In the rows, zero is written as 128.
A: several groups of rows, each row roughly a mix of its group's hidden directions
A (106 x 10)
[[122 128 111  92 133 135 181 127 144 153]
 [ 94 141 150  93 151 153 130 111 157 120]
 [103 103 124  89 128  98 151 134 104 103]
 [105 164 128 121 157 103 154 128 102 102]
 [120 138 164 141 105 104 110 136 148  86]
 [149 162 117 163 130 100 111 157 137 149]
 [119 159 154 120 147  93 121 140 169 120]
 [132 149 149 182 124 144  99 133 126 148]
 [132  79 111 139  96 155 111 114 112 133]
 [125 147 144 176 121 165 112 120 131 153]
 [ 88 163 153 159 131 150 120 130 149 133]
 [116  89 132  99 104 149 128 131 169 117]
 [124 148 135 123 164  95 138 120  86 105]
 [109  69 143 101 130 130 140 112 139 134]
 [141 106 135 136  98 165 107 132 137 171]
 [133 107 112 107 108 150  86 139 163 116]
 [112  96 129 108 136 116  75 126 149 110]
 [137 165  98 151 115 111 161 142 155 134]
 [151 127 126  84 137  96 162 139 143 109]
 [140 151 111 154 133 146 154 124  77 138]
 [ 97 111 127  81 130 115 118 136 159 102]
 [ 92 178 133 105 130 144 150 137 128 115]
 [160 144 109 176 114 121 130 150 125 156]
 [117 157 124 103 157  99 153 131 105  98]
 [108  94 148  93 118 105 125 114 148  97]
 [158 116 104  98 130  81 139 144 120 116]
 [150  94 109  93 128 134  97 104 149 118]
 [112 105  86  96 124 159 146 131 131 149]
 [ 96 122 166  94 145 152 121 106 134 111]
 [128 159 134 132 157 101 130 130  78 110]
 [143 157  86 126 142 160 141 141 122 158]
 [144 170 161 144 162 100 126 133 124 129]
 [ 99 171 125 149 108 155 138 140 127 157]
 [ 87 119 165  93 137 141 137 113 116 109]
 [112 169 143 173 126 132 119 138 159 129]
 [104 122 158 106 131  89 122 125 159 101]
 [106  94 102  91 120 118 157 121 113 107]
 [ 77 155 153 155 131 141 120 138 147 123]
 [145  93 133  73 144 114 130 126 125 110]
 [122  95 144 156 132 122 123 118  85 162]
 [131 132 111  79 140  85 146 138 132 112]
 [101  72 140 135 128 128 143 106 128 154]
 [ 90 135 160 118 135 170 126  99 135 122]
 [148 107  95  92 124  91 143 131 109 117]
 [125 115  80 111 115 163 101 137 147 132]
 [154 113 118  95 126  81 148 139 116 107]
 [ 70 127  92 130 118 123 113 141 138 116]
 [158  86 128 110 107 144 105 128 163 127]
 [142 103 133 170 129 109 110 128  85 143]
 [135 172 100 167 107 128 127 151 138 130]
 [123 132 159 120 145 174 127 115 169 129]
 [103 174 131 109 134 134 134 140 138  85]
 [152  96 115 139  96 147 108 133 167 143]
 [ 75 130 145 100 134 147 152 114 136 111]
 [143 118 114 139 133 138  84 115  87  99]
 [144  79 139 147 120 139 107 111 134 163]
 [159 129 118 173 115 150 101 122 100 136]
 [145 168 163 141 162 102 120 137 137 132]
 [125  64 136 118 119 136 125 113 153 137]
 [129 172 125 111 103 162 118 150 154 117]
 [ 94 167 128 132 147 110 156 132  95 117]
 [130 147  92 150 119 105 132 151  99 162]
 [ 91 116 157  85 142 140 143 122 137 106]
 [109 122 145 137 138  95 160  99  91 115]
 [151 143 103 155 142 154 133 129  96 164]
 [116 190 126 141 125 148 120 137 146 112]
 [131 141 128 102 164  94 144 122 104  94]
 [132  83 136 138  95 155 104 130 150 144]
 [158 125  97 121 159 146 123 108  90 145]
 [125 156 126 110 145 116 148 140 179 155]
 [ 92 109 141 105  94 125 136 145 155 100]
 [129  96 131 125  98 163 113 127 169 145]
 [130 162 144 172 131 151 113 135 151 153]
 [124 115 165 116 142 180 140 117 149 135]
 [161 151  97 140 136 162 129 137 130 165]
 [126 176 150 134 159 104 153 138 114 121]
 [ 73 130 144 101 131 138 131 104 121 103]
 [136  92 113  81 128 108 150 127 109 112]
 [179 123  96 146 122 104 123 149 124 146]
 [148  97 123 152  96 150 103 130 158 150]
 [106 119 111  77 135 101 151 124 118 106]
 [127 136 101 123  91 144 135 150 177 122]
 [126  90 116  83 125 112 142 115 104 104]
 [119  93 125 134  90 157 125 131 158 157]
 [114 126 170 132 117  93 111 130 159 101]
 [119 176 117 107 123 122 151 159 100 119]
 [152 117 103 129 132 160 146 123 123 180]
 [136 114 139 124 152 105  71 111 134 111]
 [146  83 123 138  99 146 109 127 161 145]
 [141 135 153 162 131 169  98 116 125 153]
 [157  93 108 118 117 163 103 114 104 121]
 [119 120  89  88 147 150 151 131 131 155]
 [155 117 113 180 102 140 118 125 109 145]
 [129 122 157 178 100 117  97 131 128 119]
 [168 135  98 105 131  83 131 138 117 130]
 [108 125 171 121 137  87 114 127 138  97]
 [ 95 146 164 118 149 102 155 152 134 133]
 [126 157 135  92 170 114 147 106 129 108]
 [ 91 163 130 106 150 118 165 124 118 115]
 [119  88 141  87 133 148 136 104 133 101]
 [128 151 160 166 134 163 117 135 142 155]
 [162 148 137 166 135 138  97 137 153 148]
 [129 174 114 127 151  97 145 137 102 105]
 [152 154 103 163 129 159 121 140 107 154]
 [109  82 131 153  91 133  98 126 130 129]
 [ 88 117 134 120 111 114 179 130 142 142]]
which group is each row in? (one row of each group first)
[155 129 159 153 141 160  95 132 134 154]  X
[121 161  83 137 156 132 128 134 137 163]  B
[145  86 131 165 127 126 111 109 125 164]  K

[ 86 129 136  91 144 157 130 107 150 117]  X
[144  98 126 103 113 149 115 121 180 121]  K
[139 150 150 155 140 164 116 127 170 145]  X
[132 164 114 166 127 115 125 158 125 165]  X
[147  90 132 114 107 152 104 125 170 129]  K
[126 153 121 166 142  96 128 138  86 113]  K
[130 178 144 167 146 104 123 138 130 133]  B
[145 149 111 168  95 142 109 152 130 149]  K
[ 86  85 128 116 111 136 154 124 149 137]  K
